Each row has a name. After each piece below comes the name of the row it's from, unless a question asks for something else. Each question is about the rows just above it. Some pieces are copies with a little noise.

[ -3   5 -23  40  -4 -12   1 -17   7   2  -7 -33 -30] : q157
[-31 -15 -29   4 -37 -18  14 -35 -21  18 -33 -25 -18] : q594
[ 62  36  87 -70  70  57 -42  83  52 -46  74  80  65] : q536
[  4 -15   4   5   9  -4  14  10 -24   8   1  16  14] : q46
[-26 -18 -26   9 -30 -18  17 -28 -26  19 -29 -18 -13] : q767
[-17   5 -18   2 -23  -6  -4 -24   8   2 -16 -26 -20] : q737
[  1  24  16 -38  -5  19 -26   2  36 -18   9   2   3] : q807
[ 13  28  16 -16  11  18 -27  10  42 -22  19  -2  -2] : q215
[-27 -28 -35  28 -28 -27  29 -31 -42  27 -34 -22 -17] : q993
[ 38  52  58 -61  36  49 -54  43  78 -47  52  32  26] : q169
[ 52  44  55 -25  57  41 -42  54  65 -43  60  34  24] : q335
Does one of the named rows hold [-30 -33  -7   2   7] side by side, in this order?	no
Among the named rows, does one hold [62 36 88] next to each other, in this order?	no

[ 11 -48 -31 -27 -11  27  40 -17] = q291
[  7  34  18  23  -4 -48 -22  21] = q174
[ -9  60  43  42  13 -17 -22  25] = q690
[ -2  66  33  44  13 -15 -14   2] = q643
[  0  39 -23   7  14 -22  -3  19] = q338
[ -5 -49  -6 -22  -3  63  34 -27] = q930
[  7 -37 -11 -15 -10  26  30 -13] = q308
[ 10 -16 -17  -6 -13  -5  12  -5] = q354
[ -4  15 -37 -14  13 -15 -14   3] = q409
[ -2 -47 -16 -29 -10  28  17 -24] = q977
After [-17  -6 -13  -5  12], its row goes on with	[-5]
The rest of the row after [-48 -31 -27]:	[-11  27  40 -17]
q: [ -7 -49  -6 -21  -3  63  35 -26]	q930
After [42 13], its row goes on with	[-17 -22  25]

[  6  -8  -7   0   2  -4  -3   3   0  -5   4 -13   7   9  -5  -5   3  -3
 -14  10  -6   3   4  -5   7  17  -6   5   3]  q832
[-34   7  -2  13  -5  -2 -15  -4  -4  17  20   8  19 -28  13  -5   3  -3
 -15  64 -18 -12  23  -8   1 -17 -25  10   5]  q57
[-43  -2 -16  16  -4  -5 -17  -4  -4   8  15 -14   7 -30  14   8  16 -12
  12  79 -25 -11  32 -12   4 -22 -37  12   3]  q671
Among the named rows, does one hold [ 6 -8 -8] next to each other, in this order?	no
q: [  7  -8  -7   0   1  -5  -3   5   1  -5   4 -13   7   9  -6  -5   3  -2
 -13  10  -5   2   5  -5   8  17  -6   6   1]	q832
Go on from [ -5   3  -3 -14] to the end of its row.	[10 -6  3  4 -5  7 17 -6  5  3]
Go on from [-13   7] to the end of its row.	[  9  -5  -5   3  -3 -14  10  -6   3   4  -5   7  17  -6   5   3]
q: [-42  -3 -16  15  -4  -5 -18  -5  -4   8  13 -14   8 -30  14   8  15 -11
  12  80 -23  -9  33 -13   4 -23 -36  12   2]	q671

[  5   2  -5 -11 -14 -12  -6   1   4   2  -5 -16 -27 -33 -32 -24 -11   3
  14  20  19  16  14  14  18  25  31  35  32  22   8  -7 -18 -23 -20 -13
  -4   3   6   4   0  -4  -4   1   9  19  25  25  18   6  -6 -16 -20 -17
 -10   0   7  10   7   2  -2  -3   1   9]  q62
[  2   3   6   9   9   6   1  -4  -8  -9  -7  -3   1   4   4   1  -4  -9
 -13 -13 -11  -7  -4  -2  -3  -6 -10 -12 -11  -8  -3   3   8   9   7   4
   0  -3  -2   0   4   8   9   8   4   0  -3  -4  -2   2   7  10  11   8
   2  -3  -8  -9  -8  -5  -3  -2  -4  -8]  q826
[ -1  -7 -12 -17 -21 -24 -26 -27 -26 -23 -19 -13  -8  -1   5  10  15  19
  22  25  27  28  28  28  26  24  22  19  16  13  10   7   3  -1  -6 -10
 -14 -18 -20 -21 -21 -20 -18 -14 -10  -4   2   8  14  20  25  28  30  29
  26  21  15   8   1  -6 -13 -20 -25 -29]  q937
[  9  11  13  14  15  16  16  15  14  12   9   6   2  -1  -4  -6  -8  -9
 -11 -12 -12 -13 -13 -13 -13 -12 -11 -10  -9  -9  -8  -7  -6  -4  -2   0
   3   5   6   8   8   8   8   8   7   5   3   1  -2  -5  -7 -10 -11 -12
 -12 -11 -10  -8  -6  -3  -1   2   4   6]  q705
[  9  11  13  14  15  16 -41  15  14  12   9   6   2  -1  -7  -6  -8  -9
 -11 -12 -12 -13 -13   5 -13 -12 -11 -10  -9  -9  -8  -7  -6  -4 -28   0
   3   5 -19   8   8   8   8   8   7   5   3   1  -2  -5  -7 -10 -11 -12
 -12 -11 -10  -8  -6  -3  -1   2   4   6]  q411
Go on from [-20 -21] to the end of its row.	[-21 -20 -18 -14 -10  -4   2   8  14  20  25  28  30  29  26  21  15   8
   1  -6 -13 -20 -25 -29]
Is [-7 -4] printed in one of the named rows, side by side and in this order?	yes
q: [  2   3   5   9   9   5   2  -3  -8  -9  -7  -2   0   5   3   2  -5  -9
 -13 -12 -10  -8  -4  -2  -2  -6 -11 -12 -10  -9  -4   4   8   7   7   4
  -1  -3  -1   0   4   7   9   7   5   1  -3  -4  -4   3   5  10  12   8
   2  -2  -9  -9  -9  -6  -4  -3  -5  -9]	q826
[  6   4   2  -1  -3  -6  -8 -10 -11 -12 -12 -11 -10  -7  -5  -2   1   3
   5   7   8   8   8   8   8 -19   5   3   0 -28  -4  -6  -7  -8  -9  -9
 -10 -11 -12 -13   5 -13 -13 -12 -12 -11  -9  -8  -6  -7  -1   2   6   9
  12  14  15 -41  16  15  14  13  11   9] is which row reordered?	q411
q: [  9  11  12  13  14  16  17  15  14  12   9   6   2  -1  -3  -4  -7  -9
 -12 -10 -12 -13 -13 -13 -13 -13 -11 -10  -9  -9  -7  -8  -6  -4  -1  -1
   3   5   7   8   8   8   9   7   7   5   2   0  -2  -5  -7 -10 -12 -13
 -11 -11 -10  -7  -7  -3  -1   2   5   6]	q705

[  3   9  -1  -4   2   6  -9 -11   1  11   0   4  -2  -7  -8  -1  -7 -11
  10   9  -2  11  -2 -10   3  -2  -1  10  13  -8  -2  -5   9   0   7  11] = q810
[ 10  -1  -1  -7  -2  -8  -5 -10   9   9   0  13  11   3   2  -8   9   7
  -1  -7  -2   3  -9   4 -11   1 -11  -2  11   0  11   6  -2  -4  -2  11] = q467
[  8   5 -19  15 -12  20  -8 -27 -27  27 -14 -11   5  -4 -16  -8  -8 -40
  12  -8  -2   3  -8   4  14   8  43  16  35 -11   5 -20   4   2  15  -7] = q228
Which row holds these entries in another order? [ 11   7   0   9  -5  -2  -8  13  10  -1  -2   3 -10  -2  11  -2   9  10
 -11  -7  -1  -8  -7  -2   4   0  11   1 -11  -9   6   2  -4  -1   9   3]	q810
Does one of the named rows hold [-2  4] side by side, in this order?	no
The rest of the row after [-2  3 -9  4]:	[-11   1 -11  -2  11   0  11   6  -2  -4  -2  11]

[-26 -24  47 -10] -> q334
[ 37  88 -36   3] -> q864
[ 26  46 -25 -56] -> q301
[ 26  55 -48 -32] -> q918
[-26 -25 -87   3] -> q56
[-26 -25  47 -10] -> q716
[-10 -18 -36  30] -> q107
[-16 -18 -35   3] -> q603
q: [-26 -26 -87   3]	q56
Go on from [26 55] to the end of its row.	[-48 -32]
Put [-10  47 -24 -26] back in order: which row is it?	q334
Among the named rows, does one hold [-18 -36] next to each other, in this order?	yes
The rest of the row after [-26 -25 -87]:	[3]
Go on from [-18 -35] to the end of its row.	[3]

[-22   0  16 -10 -10 -39  29  17 -28 -28   3  10  13  25   1 -31  34  38
  19   6  44  43 -56  42  29   0  -2   5  26 -19  22 -20  -4 -31] : q624
[  0  25 -20 -28  17 -39   5   3 -31 -56  26  29  10  22  16 -28   0  19
  29 -22  38  -2  42 -31   6   1  34  -4  13 -10  44 -20  43 -10] : q98
[ 16  13 -34  17  29  44 -50 -42  25  29  -6  -6   1 -31  20  51 -39 -58
 -13  -5 -31 -28  31 -41 -18 -23  -3  27 -17  -1   8  38  26  42] : q611
[ 16  -9  18  11  -5  36   0  22  18  12   4  13  -5  11  -5  -2 -15   6
  -7   0 -35 -14  61   1 -14  21  29 -26 -10  43 -34   6  -6  13] : q403
[ -6 -43   8  29 -21  12  26  12  13 -17  -5  -5  13  -4  -7   6 -39   6
 -25  27 -15  15   5  19   4  33  17  -8  -3  15  -6  14  10 -15] : q941
[-18  23  15 -26   1 -17  -7  19 -30 -12   4  30   1  39   6 -44  42  34
  29 -22  22  30 -18  33  13 -20  12  -9  18  -2  -2 -23 -15  -8] : q537
Which row holds these entries in another order? [ -8 -18  23  15 -26   1 -17  -7  19 -30 -12   4  30   1  39   6 -44  42
  34  29 -22  22  30 -18  33  13 -20  12  -9  18  -2  -2 -23 -15]	q537
Among the named rows, does one hold [17 -8 -3 15] next to each other, in this order?	yes
Which row holds these entries in another order? [-31  -2 -28  29  44 -19  -4 -10  38   0  26 -10  16  10  42 -20 -28  29
  34   1 -22 -31   0  13 -39 -56   6  17  25  22   5  19   3  43]	q624
[ -8 -15 -23  -2  -2  18  -9  12 -20  13  33 -18  30  22 -22  29  34  42
 -44   6  39   1  30   4 -12 -30  19  -7 -17   1 -26  15  23 -18] is which row reordered?	q537

[ 10  26  -3  18  -6   2  34  10  24  14 -21  -2  -8   4  19  23  10  12
  12 -17  -6  -3   4 -40 -41 -11   2  -3  -1 -14   1  -1  14   6  21   5] : q783
[-10   0   8 -12   3 -12 -18   0 -21 -13  17  17 -10   3  -9  -2 -15 -15
 -23   9   8   7   2  35  19  -2   4 -14   8   2   0 -19   1  -3 -20  -4] : q942
[ -8  16  14   2  21  -6 -21  -4  -1 -13   3  21  -4   6   3  27 -20  -3
 -30  14  12 -12  13  53  23 -11  -9  12 -20 -12  -5  21  -5   3  31   2] : q530
[ -3   2  -4  23  53  -8  -6  14 -12 -30  -1   3  12   2  -5  12 -12  -8
  21 -20  27 -21  -4   3 -20  21  31   3  14 -13 -11  21  13  -5  16   6] : q748
[ -3  23  22   1  28  -4 -26  -4   2 -15  -6  35  -8   3   8  41 -25   1
 -39  11  22 -23  21  63  18  -3  19 -17  29 -12   6 -36  22  17 -25   7] : q137
[  4   6  -8  11 -15   4  17   8  14  12 -12 -12  -6   6   9   3   5   1
  16 -12  -6   4  -7 -33 -22  -2  -5   3  -5  -6   0  11   5   0  14   2] : q600
[  2  -4  -4   1  -7   1   6   0   0   4  -1  -8   2   0  -1  -7   5   1
   9  -4  -5   6  -5 -15  -6   0  -6   2  -6   3  -1   8  -5  -3   6   0] : q700
[  8 -21 -16  -1 -26   5  25   1  -1  16  -2 -30   5  -2  -5 -33  22   1
  37 -15 -19  20 -19 -60 -23   4 -19  15 -26   8  -5  34 -19 -10  28  -6] : q772
[ -8  16  14   2  21  -6 -21  -4  -1 -13   3  21  -4   6   3  27 -20  -3
 -30  14  12 -12  13  53  23  -2  17 -10  20  -5   6 -30  19   8 -23   3] : q51
[-1  0  3 -2  2  1 -4 -1 -3 -3  0  4  0  0  0  2 -3 -1 -4  4  1 -2  1  8
  5  2  1 -1  2  2  1 -2  1  1 -6 -1] : q436
[ -3  23  22   1  28  -4 -26  -4   2 -15  -6  35  -8   3   8  41 -25   1
 -39  11  22 -23  21  63  18  -3  19 -17  29 -12   6 -36  20  10  14   7] : q430
Among the named rows, does one hold [34 10] next to each other, in this order?	yes
Put [-30 -21 -20 -20 -13 -12 -12 -11  -9  -8  -6  -5  -5  -4  -4  -3  -1   2
   2   3   3   3   6  12  12  13  14  14  16  21  21  21  23  27  31  53] back in order: which row is it?	q530
q: [ -8  15  13   0  20  -6 -20  -3   0 -13   3  22  -5   5   2  28 -20  -3
 -30  14  12 -14  14  52  23  -9  -9  11 -19 -13  -6  20  -5   1  31   1]	q530

[ 17   1   0   7  -2  -6   0   2   4 -24   0   9  12  10   4 -16   6  -3
  15   0  -8  -6   1  -4   1 -28  -3   5] : q852
[  2   1   4   4  -3   6  -8  -3  -6   1  10  -4  -6   5  12   2  17 -28
   0   1 -12   8 -24   0   9   7 -16   0] : q943
[ 16  -1   0 -27  -1   3   5  -3   0  -3   1  11 -13   4  -2   4 -15   3
   8   1 -13   8   2 -10   1  64  -1   1] : q768
[ -4   9  -3   1   7  15  12   5   2  -6   4  -3  -6  17   1   0  -8  -2
 -16   0 -24  10   1   0   6   4   0 -28] is which row reordered?	q852
The rest of the row after [  1 -13   8]:	[  2 -10   1  64  -1   1]
Is [ 0  7 -2 -6  0] printed in one of the named rows, side by side and in this order?	yes
q: [  3   2   2   5  -2   8  -9  -2  -5   2  10  -4  -5   6  11   2  18 -29
   0   1 -12   9 -25  -1  10   6 -16  -2]	q943
Is [-3  0] printed in one of the named rows, side by side and in this order?	yes
Among the named rows, does one hold [-3  6 -8 -3] next to each other, in this order?	yes

[ 28  -7  31 -34  44 -29] -> q947
[ 53  -7  30 -11  11  14] -> q303
[ 36  25 -26 -81  85  -9] -> q825
[ 30  -7  31 -34  43   7] -> q405
[ -8  28  31 -34 -29  44] -> q45
[-10 -18  -2 -81  84  -9] -> q588
[  5 -29   4  -6   7  -2] -> q461
[  3  -3  -2   0 -43   2] -> q472
[ 28  19 -20 -62 -47  -7] -> q725
[  8   5  -6 -19  41  -2] -> q827
[-1 -2  0  1 -5  0] -> q41
Does one of the named rows hold [-34  31  28] side by side, in this order?	no
Among the named rows, does one hold [ 43 -34] next to each other, in this order?	no
[-29  44  -8  28  31 -34] is which row reordered?	q45
After [ -7  31 -34  44], its row goes on with	[-29]
After [ -2 -81  84], its row goes on with	[-9]
Which row holds these entries in another order? [-29  44 -34  31  -7  28]	q947
The rest of the row after [-19  41]:	[-2]

